These are runs of 7 systems, one row a step. Runs of the same system follow the same rule from any start.
run 1, J, 10 rows:
[[-17  10  10  10 -11 -21 -25  -7  11 -13 -16 -13 -10  21  10   2  28   1
   30  47  26  12]
 [-10 -12 -24 -44  29   8   7 -24 -27  11  11  -9 -24  20   2   0  11 -17
    9   3 -30  34]
 [-18 -18  35 -21   4  -8 -30  -4  20  -9  -8  20 -13 -20  19  41  -5  10
   31 -17  10   1]
 [ -4 -16  -1   8  31  25  21   9   6   6  35  33   2  34  34  -8 -17  27
   -1  -8 -12  15]
 [ 12   5  -1 -10   9  -2 -21   7   1  -7  -1  31  -1 -47  -2  16 -14  34
  -23  19 -21 -49]
 [-24  33  18  19  19  -2  10   5   8  -3 -14  35  12  26   8 -43   2 -23
  -26  22  27  -7]
 [  5 -17 -22  -4   3  -3  -3   3 -35  -9 -24  10   9 -13 -54 -20  -9 -34
   -1 -10 -42 -17]
 [-23   9  36  15 -28   2  -9  19  15   5  -5 -24  10 -19   9  -8 -15 -47
  -10 -43  25   6]
 [ 40 -18 -20  30 -11   9  36   5 -10  13  12  -9  10  20 -34  -2  -9  19
   10 -48   7  11]
 [ 12  14  -8  14 -45   8 -24   8  21   6   9 -53  13 -26  11   8  14  27
  -16  19  -2 -20]]
run 2, R:
[[-45  -4 -16 -30  55  19  34 -24 -30 -11  14  25 -18  30  25   4 -16 -45
  -16  -2 -21  35]
 [  0 -31  41  32   2 -20 -48  32 -19 -20   7  45 -18 -26   0  33 -39   3
   45  -6 -11   0]
 [-16  39  30  14  25  33  13  15  10  29  34  29  -8   3  27 -55 -18   3
  -47 -36   4   3]
 [ 70   4  -1 -16   3 -23 -26  10 -19  12 -23  44  17 -35 -55   1 -13  20
  -11  -8  -7 -48]
 [-25  25   2  20 -21  21   0   0  36 -11 -40  -7  61  36  -3 -46  21 -29
  -33  -4  29 -25]
 [ 15 -35 -58  -1  -6   1  36 -16 -48 -21 -20 -24  18   5 -60  14  -5 -31
   -2 -16 -39  -4]
 [-28  -8  16  71 -57   3   4  18  17 -23   2 -55   0  -3   8  15  -2  -7
   29 -13  33  13]
 [ 21   4 -29   1  11  10  59 -13 -25  36  42 -38 -61  -5 -18 -20   8  40
   -4 -18  -9  30]
 [ 23  13  23 -21 -34 -33 -50   3  31  20  -7 -31 -18 -41   4  18  33  42
   20  35  29 -15]
 [-21   8 -20 -74  37  13  30 -43  30  21  -9   1   4  45  28 -24  43   3
  -10  12  14  16]]
run 3, W (10 x 22):
[[-40  -9  22  -7   7  15  -1   5  32  10  -1   1  -6   7  20 -50  22   8
   21  -8  -4   5]
 [ 20 -33 -12 -60  21  -9  23  -4   4  16  -2  10   5 -18  -2   1  -2 -10
    0 -20 -19  -8]
 [ -1 -24  16  12  -6  -8   1  22  33 -13   0  22  43  18  39  10 -14 -10
    5   2  20  -9]
 [ 27  10 -21   4  12  -7  20  20 -30  10  26  10   8   0   6 -16 -23 -31
  -41  21 -16  -1]
 [ 21  23  25  23 -21 -31 -46  15 -14  -1 -13   6   0 -11 -14  13  -3 -15
   14  20  24  -3]
 [  1  26   1  17   6  17  -6  -8 -24  22   6   0 -11  36 -25 -46   6  -5
   -1 -19  -5  28]
 [ 17 -12  -6 -27 -20  11 -42 -11  -8  10  -9 -25   5 -14 -20  27  10  14
   18 -32 -20   2]
 [-13   6   0  11  -5  31  28 -16  20  -4   2  -5  24  32  15  18  -2  15
  -10 -47  33  15]
 [ 15 -12 -47  -4  -1   7  22  -9 -14 -16  12 -16   4  -6   3  39  -2  28
  -17  33 -24 -17]
 [-39  33  14  19 -11 -10   5  -6  13 -21  -7 -15 -19 -20  24  18   3 -12
  -14  30  39  -6]]
run 4, G (10 x 22):
[[ -8 -27  17   0   5   0  -4  25  35  -4 -22  35  49  25  17 -36   5 -14
    7   2   1 -20]
 [ 26 -13 -19   0 -10  -3  29  26  -6   3   9  -7  37 -16   0  -5 -31 -41
  -43 -21 -14 -22]
 [ 32   4  13  37 -23 -36  11  14   4 -12 -17  16  22   9 -19  22 -17 -15
    9  -5  56  -7]
 [ 25  27 -20  45 -22   6 -12  12 -31  11  15 -29  13  37 -22 -28   3 -20
  -16   9  -7  20]
 [ 31  19   6 -15 -31 -15 -33 -20 -18  19 -12 -38 -15 -16 -35  30  12  -5
   13 -27  18  16]
 [-20   0  -5   3   2  26  -3 -35   1   5  -4 -10  -2  61  -4  -1  24  16
   34 -31  13  42]
 [ -6 -22 -37 -24  -6  37  -6 -18  -5  -5  18 -43  -3 -13  10  42  11  40
   -1  -4 -41   0]
 [-37   6  10 -10  16   2  31 -29  16 -19   7   5 -34  -7  38  45  -1  31
    2   5  39  11]
 [-19  -9 -25   9  31   4  17  -1 -17 -17  13  19 -29   7   9 -23  11  38
    0  65 -40  -9]
 [-27  13  32 -33  11 -21 -30  13   5   5   5   5 -31 -60  27  -3   0 -22
  -12  35 -11 -20]]
run 5, S:
[[ -9   5  -1  21 -28  -8 -17 -15 -34   1   3 -59 -44   4 -26  21  12 -18
   44 -13   8  51]
 [ -6  -3  -3 -18  13  22  20 -40  -8  21  14 -20 -50  16 -11  11  13  34
   34 -52  10  50]
 [  4 -11 -10 -29  14  25 -15 -31  19   5  17   3 -22   0  17  38  22  91
   25  -1 -10   3]
 [-26  23  -9 -43  35  25   1 -32  23  -6  13  26   1  11  58  30  10  36
  -36  32   1 -14]
 [-37  -9  -9 -19  38 -12   2  -4  -5 -40 -12  49   0 -10  27  26 -10 -11
  -13  68 -18 -29]
 [-66   3  32  23  21  -5  -6  26  -8 -27  -1  29 -18 -25  25 -31 -24 -47
   -9  32 -19  -7]
 [-10 -22  33  12  17 -14  17  37  -9   3  -1  39 -21 -44 -27 -51 -32 -25
   11 -34 -17 -15]
 [ 27  -4  39  29 -14   4 -22  42  29  25  -2  21  18 -11 -22 -67  -3  25
   11 -41   3 -22]
 [ 63  12  -9 -18 -19   9  -7  11  16  35  -9   1  59  10 -24 -37   5   1
  -41 -40   6 -27]
 [ 47   3 -25  11 -44 -15 -15   3   8  -7 -28 -25  76  32 -11  30   9 -25
  -17  12  28 -18]]
run 6, S, 10 rows:
[[ 42  13   5   2   1 -18 -17  12 -26  31  15   8 -24  -7 -26 -25  -1  12
    7   1  -6   7]
 [ 25  30  17 -20  -2  -4 -41 -15   0  23 -15  11   6  22 -13  -5  14   3
    1 -16  25  13]
 [  7  -8 -19 -23   3  16 -22 -23 -10  -5 -21   9  33  42 -11  15  12  -8
    7 -15 -12   8]
 [-17  -8 -11  10 -12  24 -18  -5 -14 -23   4 -14  22   7  17  52 -16 -13
   -6 -15 -12   6]
 [-11   6 -12  36   7  10  41  -6 -26 -21  17   4 -13  -3   1  30 -26   8
  -11 -12   9   4]
 [-11  20  -4  34  -2   2   6  -5 -17 -10   1  -9 -39 -30 -19  -4   2  44
   -1  18   0 -16]
 [-22  30   9 -28   8   3   8 -22  16   7 -21  -4 -24 -22 -11 -29  26  12
  -10  -2  18 -13]
 [-20 -32   1 -37   6  -1   2  -9  32  -7 -32   5  17   1  -3 -17  29   5
   23   3  -4 -16]
 [-24 -34  -1 -18   2  16   5  16  30   2  17 -12  29   1  45  -5  -3 -21
   -2  -5 -21  -5]
 [ 19 -29  -3  10   5 -18  37  29   0  -2  28  11  11  -9  26  17 -33 -14
  -10   6   2  -4]]
run 7, A (10 x 22):
[[-17  19 -12   6  39 -13  31 -10 -35   3  13  19 -36  40   0 -33   3 -31
   -1  44  -1  36]
 [ -9  -8  25 -38   2 -23 -58   1 -24   6  -1   0 -36 -44  -2  23  -8 -32
   29   4 -24  13]
 [-11   2  36  -1  27  27  -5  -1   5  15  13  49   5  39  18 -15 -20  -7
   10 -64  15  32]
 [ 24 -16 -20  -3  14  29 -41  11 -17   1  12  26  22  -8 -15  -1  -7  48
  -10   1 -69 -33]
 [  1  41  19   5 -12   5  -7   3  30 -10  -3  17  41 -10  36  24 -16  -2
  -58  -2  42 -37]
 [  3   5 -36  27  13  -9  42 -13 -31 -33 -37  29  17  18 -56 -16  -1  -9
  -17  21  -3 -28]
 [-47  15   7  23 -42  -2 -29  12  -4 -21 -20 -60  -6 -43  -7  -1   7 -52
   -2   8  -6  -3]
 [ 12  -8   6   1  -5   3  52 -16  -2  17  -8 -18 -19   3 -42 -12  -4  -6
   16 -81  35  26]
 [  4 -36  -3  25 -24  16 -26  16  23   5   8 -36  -2   5  -5 -26  32  66
   51   9 -32   0]
 [ 29  26 -11 -46  -5   8  22 -15  36  38  28 -36   6   2  40   4  23  22
  -41  -5  30   1]]
run 8, R:
[[-58  33  22  13   9  41 -14 -12  -7   0 -15   4  -3  21 -15 -58   3 -37
  -10 -52  -7  21]
 [ 26 -30  -1  -6  -7  11 -12  -5 -18  -2 -16   7   0 -39 -55  27 -22  19
   21 -77 -22 -15]
 [-15   3  10  41 -28  41  20  11  55  -3  -1 -19  36  -1  15 -20   7  51
  -17 -33  24 -31]
 [ 31  -1 -60 -17   2  -4  54 -17 -13  -4  -6 -21  -5 -31 -33  10   9  34
  -39  25 -18 -38]
 [-21   5   7  23 -32 -44  10  -1  30 -26 -38 -33   3  -6   1   3  30 -17
   18  61  50 -15]
 [-30 -24 -28 -31  27  -4  49 -18 -22   9   7 -31 -41  21  -8 -40  22 -36
   22  13 -26  44]
 [ -1 -43  36 -18 -23 -24 -42  24  14  10  14 -30 -24 -38  25  31  -7 -20
   55 -14  -3  22]
 [ 15  -8  13 -24  27  23  28   5  30  41  52  18  -3  28  56 -16  -3  28
   -8 -32  12  28]
 [ 59  -2 -10 -26   7 -16 -49  17  -8  10  19  31  24 -18  14  32  -5  35
  -17  46 -27 -33]
 [-17  49   5   2  12  -5  -1 -12  11 -15 -15  35  38  44  35   4  -1 -41
  -48  33  42  -4]]
run 9, G (10 x 22):
[[-28  -5 -22 -18  10  -7  10   9 -24 -15  -9 -14   3 -16  -7 -26  -2 -69
  -28  35 -40  -7]
 [-13 -30  37  14  -5 -37   2  20  -6 -17 -25  17 -14 -35 -21   6 -24 -44
   39 -24  14  -1]
 [  5 -17  16  54  -8  20   8  38   5  15  26   3   8  18  -3 -60 -13   8
   14 -32 -13  13]
 [ 61  13   4 -11 -25  -3  -4  16  24  40  17 -22  11 -36  -7  -1   0  36
  -26 -30  15 -23]
 [ 20  28  -9 -18   2  -9  19 -26  26  16 -20   8  28  59   5  -9  28   1
  -11   7  57  14]
 [ 12 -17 -56 -26  -9  -2  -9 -14 -27 -12  -9 -37  29  26 -12  25  15 -36
   -8  38 -36   5]
 [-30 -10  19   3  -8 -14  -7  -9 -23 -25  -4 -16 -25  -9  11  70 -23 -49
   30 -18  24  34]
 [-12 -19  -1  59  14  23   7   9 -35 -10  33  13 -35  20 -10  -8 -16  44
   38 -11 -27  28]
 [  5  27  25  -1 -11  19 -45  10  17  26  36 -21 -30 -48  23   1   3  62
  -18   0 -12 -14]
 [  1  35   6 -53  40   3  23 -38  22  23 -14  43 -18  21   2 -25  26  33
  -18  -5  33  -6]]
run 10, W (10 x 22):
[[-45  -5  33  19  -1   7 -37  14  10   5  21  -9 -13  27  39 -30   5 -23
   31  12  -9  38]
 [ 31  -8   1 -47  29   1  11  -9 -30  29  25  20 -33 -23 -15  16 -24  -3
   -2 -47 -18  20]
 [ -1 -10  28  18  -6  13 -47  14  33 -12   4  42  30  19  38  26  -7  44
   22  -6  12 -12]
 [  3  39 -24 -22  28  27  15 -10 -19  13  15  16  14   6   7 -18 -10  -8
  -69   1 -22 -15]
 [  8  10   6   3 -14 -26 -42  -9  -8 -33 -48  21  25 -10 -27  45  -1 -17
    6  27  20 -26]
 [-40  11 -10  46   5  27  22  -1 -22 -12  -5  -7   3  36 -20 -52  -1 -38
  -10 -12 -12  20]
 [ 20 -25  -8  -4 -25  -8 -14   4 -23  -3  -9 -29 -15 -57 -47  25  -6   4
   20 -29 -30 -14]
 [-15   5  22  41 -19  24  28   4  44   3   2  -7   6  17   8 -27   7  40
    9 -46  43   1]
 [ 38 -16 -51 -40   1   3  24  -6   2  20  16 -28   1 -15  -7  -6  21  43
  -19  26 -33 -21]
 [-25  15  24 -20 -23 -26  -5  -8  47  -7 -23 -24  15   0  36  19  21 -27
   -2  23  59  -4]]
run 11, J (10 x 22):
[[ -2 -36  -8 -34  18  14 -17 -18   1 -24  -1  36  31  15  30  84 -23   5
    8 -26  -6   1]
 [-21   0   3  47  17  17  10  11  -8 -37  34  38   6  10  52  51 -44  20
  -20  19   0  -5]
 [ -7  40  -5  44  25   4   8   2 -42 -18  14  39 -43 -26 -19  -4 -24  34
  -34  34 -15 -23]
 [-43  47  29  21   7   4 -33   1  -9  -3 -31  22 -28 -17 -37 -71  17  -4
   -5  15  -7 -14]
 [-27  -4   6 -29  10  27   2 -13   2  12 -39  -1  13   5 -44 -68  18 -33
    1 -58 -22   0]
 [ -9 -46  10 -12 -28  19  13  12  43  -7 -26 -22  51 -16  -3   1  -5 -22
   10 -75   1 -19]
 [ 29 -33 -26  31 -26   7  70  26  28  -2  26 -30  41   7  24  19 -22  12
  -24 -24  24 -10]
 [ 48   7 -28  38 -30 -34  36  19  -6  -6  20 -38 -10 -27  -6  18   3  30
  -19  63  18 -26]
 [  4  44  -4   5  -9 -38   0  -9 -15  22   1 -34 -43  12  -8 -32  33 -22
    1  73  27  21]
 [  0  -9   0 -56   9 -26 -35 -26 -26  20 -22 -16 -34  15 -33 -15  35 -35
   54   5 -14  44]]
run 12, Q:
[[-14 -43  -3 -17  17   0  33 -14  19 -27 -26  30   8 -15  -9  26  -7  23
   21 -25   5 -23]
 [-41 -26   0  25  -1  17  13  31  20 -23  13  -3  14 -13  35 -19  -7   1
   -9  28 -27 -22]
 [ 19  -6  -1 -10  14 -31  45  16 -13  -2  -1  24 -12 -44 -17  -8 -27 -25
  -27   6   2 -30]
 [  7  -5  30  31 -13 -26  -3  36  19   8  -6  10   8   9  -4 -54   4 -17
   20  12  21   0]
 [ 26   6 -18 -39   6   2  -4   2 -15  37   9 -17   5   1 -17 -47  13 -30
  -23  -7 -32   6]
 [ 35 -16  15 -18 -25 -14  -9   5  24  24  -4 -15  29  11   1  18   1 -10
   19 -46  37  12]
 [ 13  -4 -37  20  -8  31  13   0 -10  10  32 -31  22  49  17   4   8  17
  -10   5 -17  23]
 [ 37  20 -11   0 -22 -18 -18  -6 -18  -2   8 -18  -9 -26   1  65 -13  10
  -14  15  18  -7]
 [-28  35   8  44   2  -1   8 -20 -13 -17  -2   1 -19  43   4   4   8  -1
    8  20  38  29]
 [-11   8 -13 -20  13  -2 -41 -23 -37 -10 -18  -1 -33 -15 -29   8  17   9
   17  27 -38   0]]
run 13, Q, 10 rows:
[[-54  24  18  37  -2  27 -11   1  -8 -22  14 -11 -24 -13  21   6 -15  -9
  -15   0  -4   7]
 [  2   2  -2   4  23  -3  20 -16 -24  -9 -13  34 -37 -28 -43  -4  -7  33
    9 -10  -6 -19]
 [-40   4  30   1  -5  11 -28  11  39  -4 -17   2   2 -17  13 -40  22  18
    6   7   1 -22]
 [ -5 -14 -25 -50  26   6  44 -16   7   1 -17  10   7  -8 -12 -21   9 -11
  -23 -11 -13 -19]
 [  2 -51  10   6 -24 -16   3  29  35 -14 -10 -10  36  -6  16   4  -1 -12
   26   5   7 -16]
 [  4  -7 -23   7   4   3  45  21 -16  13  36 -17  -2   1  14 -22 -18 -31
  -35   9 -20   7]
 [ 51  -5  18  16 -17 -45  -4  25  -4  17   5   6 -11 -19 -17   8 -13  -1
   19   2  25  -1]
 [  2  35   5   6   1  10 -16  -1   0  29  18 -14  -3  39  11 -48  18  -8
  -12  10   7  29]
 [ 42   4 -13 -49   0 -12 -28 -25 -11  16 -16   0   7   8 -23  27  15   6
    8 -12   0   3]
 [-26  -1   3   9 -15  25 -15 -11  19 -10   3 -19  23  40  35  24   6  -5
   10 -18  16  29]]
run 14, A:
[[ 31  -9  15  14  11 -26  46  13  18  -4  17  38  -1 -16  21  45 -37  18
   -9 -10  50 -12]
 [ -8  18  -5  51  15 -10  -3  23 -25  -7  10  24 -21  13 -11 -55   2   9
   -5  69 -23  -5]
 [  5  45  26 -49  -8 -31 -42  -8 -10  25 -19 -16 -19 -45 -14  -1   5 -55
  -25  -3  17  -1]
 [ -5 -28  14   7   8   0   0 -13  -1 -11 -39  39  29  60 -29 -10   1 -21
   51 -48  24  23]
 [ -9 -16 -32   3 -19  51 -40   9 -18   6  26 -46  25   1   8  -1   0   4
  -12 -16 -76   6]
 [ 39   6   8   2 -17  -1  31  -2  27  -1  15   4  10 -23  19  69 -29  34
  -27 -42  54 -20]
 [ -7  12 -25  66   8   0  31   1 -11 -26  -3  22  -7  36 -20 -38  17  50
    6  66   0 -17]
 [-19  51   0 -45 -16 -23 -27 -20 -10  11 -12 -51 -35 -55  -5   1  24 -39
  -34  40   4  -7]
 [-23 -28  24 -16  17 -21  34 -27  13 -12 -44  28 -10  31 -22   4   7 -31
   57 -48  55  33]
 [-34 -44 -22   0   3  48 -29  16 -12   8  30 -37  -2  11  10 -37  14   9
   29  -4 -91  22]]

Name the system that made each run.
run 15 (2 x 22):
[[ 17   6  -3   3 -17  -9  16  -2   9 -13 -36  -4  16 -39 -45   0  -4   8
  -18 -23  14 -44]
 [-16  -8 -20  20 -18   3  45   0  25 -12 -29 -25  21   9 -28 -43  23   0
    0  -1  14 -20]]
 => R
run 16 (2 x 22):
[[-24   3  12   8  -6  13  23  18  38  -3   1  -1  33   1  35 -26  -4 -21
  -37  -9  17 -19]
 [ 42 -11 -23   2  -2 -30  45   6 -10  -1 -13   5  11 -17 -34  -6  -5  -9
  -18  12   8 -28]]
 => G
run 17, 2 rows:
[[ 45  38 -17   4 -10  10  24   1  14  19  21 -14   2 -39  -5  -3  -3  53
  -62   1  14 -45]
 [  6  34 -13  23 -15 -29   7  -9  18 -11 -46  -1  22  31 -26 -38  42   7
   -8  66  39 -29]]
 => J
run 18, 2 rows:
[[ -8 -28  17 -25  29 -14  15   2  14 -14 -38  54 -21 -54 -35 -29   4  38
   18   0 -14 -52]
 [-49 -20  19 -21   4   3  27  23  53 -15 -29   8  30 -38  17 -55   6 -33
  -23  -1  -4 -49]]
 => R
run 19, 2 rows:
[[  6   5  14  -4  32  18  -4 -35 -14  18 -21  48 -15  57 -44 -31  14  34
   44 -59  14  36]
 [  5  -5 -10 -29 -10  55 -76 -17   5   4   0  -7  30  -5  -2  29  13  55
    2 -35 -56 -15]]
 => S
run 20 (2 x 22):
[[-10  -5 -19  14  29 -13  39  -9 -24 -21  -6  27 -25   7 -22 -12   1  12
    7  36  -7  -5]
 [-41  -6  28   2  -6   0 -30  19   6  -6  -7 -11 -19 -42   6 -25   9  -7
   17  14 -27 -13]]
 => W
run 21:
[[-43  -2  16   8  22  24  13  10  20   6  22  12 -11  14  36 -49   9  15
    2  13 -10  11]
 [ 21 -10   5 -41  16 -17  -7   9 -18   9   8  19 -12 -50  -5  20 -24 -13
  -14  -4 -22 -22]]
 => R
run 22 (2 x 22):
[[ 43  19 -22   2  17 -37  37  21 -32   6  12  29  17  14   0 -10 -27 -57
  -48  46   8  -5]
 [ 15  21  23  43 -28 -41 -69  31 -33  -6  -9   4  -1   3 -19  -8  -3 -43
   25  49   3  10]]
 => W
run 23, 2 rows:
[[ 10 -27 -32 -21  -2  11  17   9   4  -6  -1 -12  33 -15  -1   3  -3  -6
  -23   2 -32 -30]
 [ -5   0  13  19  -9 -21  29   4  16 -20 -10   5   9  -8  17  30 -19 -27
   -4   4  51  -6]]
 => G
run 24, 2 rows:
[[  5  -6   9  40   6 -19  20  16 -22 -25   3  39   2   4   1  30 -38 -16
    5   3  21   1]
 [ -2  17   8  43   1   7 -18  27 -25   2  27   5 -18 -14  -6 -37 -12  17
   -9  23 -30  -9]]
 => W
run 25:
[[-15 -35   0 -58  10   5  14 -28  43  11 -49  -2   1   3 -27 -44  51  30
   43 -23   0 -11]
 [-28 -62 -14 -58   6  13  30   2  57  -2  -1 -25  44   1  49  -7  17 -17
    6  -3 -21 -12]]
 => J
run 26:
[[ 15 -36  -9 -40  -7 -18  -7  32  14  19   6 -23  12 -43   8 -23   7 -25
   -4  23 -41 -25]
 [ 31   1  26 -22   4 -40  21  15  21  25   2  20  12   8  23  -7  -9 -39
   -8  -7  50   8]]
 => J
run 27, 2 rows:
[[-10 -24  19  18  15  13   0  22  -7  -1  52  18 -31 -25  44  41 -40  23
   17 -17 -21  14]
 [ 20  27  23  22  24   7  -5  12   5  16  32  50 -33 -17  11 -15 -14  77
  -18   9   4 -17]]
 => J
